Small tables with named rows and columns. After each table, cells are looked up by row and column.

vufovo:
|  | safizav | vez | pume | lik | vor | gekuvuz | deveb | mut | bifa |
|---|---|---|---|---|---|---|---|---|---|
| viz | -76.60 | 21.77 | -11.12 | -24.04 | 80.76 | -83.39 | 25.55 | -15.59 | -14.40 |
| tidon | -93.03 | -9.67 | 87.77 | 77.97 | 60.28 | 63.85 | 77.85 | -76.48 | -12.45 |
| febu | -54.06 | -68.52 | 70.06 | 35.64 | 29.79 | -22.78 | -19.17 | 29.79 | -94.76 |

febu, vez: -68.52
tidon, mut: -76.48
febu, bifa: -94.76
tidon, lik: 77.97
febu, lik: 35.64
febu, gekuvuz: -22.78
viz, mut: -15.59
viz, pume: -11.12
viz, lik: -24.04
tidon, safizav: -93.03
febu, deveb: -19.17
viz, gekuvuz: -83.39
tidon, gekuvuz: 63.85
Which row has the largest deveb? tidon

sileta
fields: zomapif, dugomat, vogipu, dinak, vomisib
feba: [186, 138, 113, 157, 113]
dosopu: [139, 145, 101, 149, 101]
mosaf: [152, 123, 138, 139, 138]
roda: [170, 115, 138, 118, 138]
vove: [142, 136, 130, 172, 130]
fasurip: [118, 145, 118, 130, 118]
nelogiz: [81, 160, 165, 136, 165]
paz: [69, 202, 166, 138, 166]
kuferol: [74, 134, 203, 146, 203]
medido: [178, 125, 130, 145, 130]
mefezem: [85, 129, 168, 104, 168]
pire: [36, 138, 157, 109, 157]

dinak of nelogiz is 136
dugomat of dosopu is 145
zomapif of pire is 36
dinak of kuferol is 146
zomapif of feba is 186
zomapif of roda is 170
vomisib of dosopu is 101
vogipu of medido is 130
zomapif of mefezem is 85
dugomat of feba is 138
vogipu of vove is 130
vogipu of paz is 166
vogipu of dosopu is 101

viforu:
cols = nos, fubek, zekefar, mek
vugum: [129, 211, 29, 96]
vub: [133, 203, 36, 99]
zeralin: [121, 75, 220, 153]
mukap: [128, 210, 29, 103]
lon: [145, 66, 213, 159]
nerofip: [141, 103, 160, 131]

nerofip, mek -> 131
mukap, mek -> 103
zeralin, fubek -> 75
vub, nos -> 133
vugum, zekefar -> 29
nerofip, fubek -> 103
nerofip, zekefar -> 160
vub, fubek -> 203
mukap, zekefar -> 29
vub, zekefar -> 36
zeralin, nos -> 121
vugum, fubek -> 211
vugum, mek -> 96
zeralin, zekefar -> 220
lon, zekefar -> 213
mukap, nos -> 128
lon, nos -> 145
vub, mek -> 99
lon, mek -> 159
nerofip, nos -> 141
Which row has the largest mek? lon

vum =
	denut	talu	zil	mige	vab	nelenur	vap	gipa
givume	4794	-4148	337	-1254	1805	5558	-5600	-2683
kurib	4809	19	-1094	-2124	1781	7681	-8865	3788
vig	4403	-3030	133	-4534	1802	7529	-8277	3889
legun	4298	-5863	-1284	-130	1792	2009	-561	1250
lerot	-843	185	-1480	-798	1815	4748	-1724	428

nelenur of legun is 2009
vab of vig is 1802
denut of kurib is 4809
mige of legun is -130
vap of legun is -561
vab of kurib is 1781
talu of lerot is 185
gipa of vig is 3889
gipa of givume is -2683
gipa of lerot is 428
talu of legun is -5863
zil of vig is 133
vab of legun is 1792
zil of givume is 337
mige of lerot is -798
zil of legun is -1284

sedisip =
	gumoga	kaziz	rugit	rir	reluzof	dum	mes
pap	32624	78614	63117	44930	13412	90125	93382
zed	59483	44058	81124	42675	27217	88959	33522
navokon	33042	20346	20593	37363	72248	92806	18152
sivedan	39206	23559	80143	67682	38222	33398	60891
gef	14045	35998	35124	24347	52188	29051	86671
ref	25881	56140	24655	64310	40438	37302	30538
dukur	78233	25275	26917	82400	18856	26644	26301
vab	82686	19771	16904	65285	30415	64851	62000
lon	28183	85077	75111	91581	87307	33804	33154
rotopig	86401	14026	92830	14368	80508	36370	44614

vab, mes -> 62000
pap, gumoga -> 32624
zed, dum -> 88959
dukur, kaziz -> 25275
vab, rugit -> 16904
lon, rugit -> 75111
ref, gumoga -> 25881

tep.csv
,limur,vofo,vizerud,sezal,giz
kadusa,0.2,0.5,0.4,0.5,0.2
zon,0.0,0.5,0.3,0.1,0.8
mazul,0.3,0.3,0.4,0.3,0.5
pedam,0.3,0.3,0.4,0.3,0.5
toli,0.4,0.4,0.4,0.4,0.4
rikin,0.3,0.3,0.4,0.3,0.4

zon, vofo -> 0.5
toli, giz -> 0.4
pedam, giz -> 0.5
zon, vizerud -> 0.3
pedam, vofo -> 0.3
rikin, sezal -> 0.3
toli, vofo -> 0.4
mazul, giz -> 0.5
kadusa, vizerud -> 0.4

pazi:
	zibi	maso	vegurub	dovubeg	ketu	dorevu	ratak	renoko	tevif
sulu	3.0	4.8	3.6	4.7	5.6	3.7	4.4	3.4	3.8
takome	4.5	3.9	3.2	3.3	6.9	4.1	2.5	4.9	3.5
rer	4.5	4.0	2.1	3.3	7.9	4.9	2.4	4.5	3.8
kuvakam	4.0	4.0	3.1	3.8	6.9	4.5	2.9	5.0	3.4
lemuz	4.5	4.2	2.2	2.5	7.9	5.4	1.5	5.3	4.0
kabap	3.7	4.6	3.0	4.4	7.1	3.9	2.4	5.2	3.3
dilike	3.1	4.7	3.9	5.0	5.2	3.6	3.6	4.3	3.7
mov	4.7	4.0	2.0	3.4	7.8	4.5	1.9	4.8	4.1
lofomo	2.7	5.4	4.6	6.0	4.1	3.1	5.4	3.8	3.9
toru	2.1	4.8	3.8	6.0	4.2	3.6	5.1	3.9	3.6
zorole	3.4	4.7	3.6	4.8	5.4	3.5	4.4	4.2	3.5

toru, maso => 4.8
zorole, dorevu => 3.5
sulu, vegurub => 3.6
kabap, tevif => 3.3
takome, renoko => 4.9
kuvakam, maso => 4.0
rer, tevif => 3.8
takome, vegurub => 3.2
rer, dorevu => 4.9
mov, vegurub => 2.0
dilike, zibi => 3.1
dilike, ketu => 5.2
lofomo, ketu => 4.1

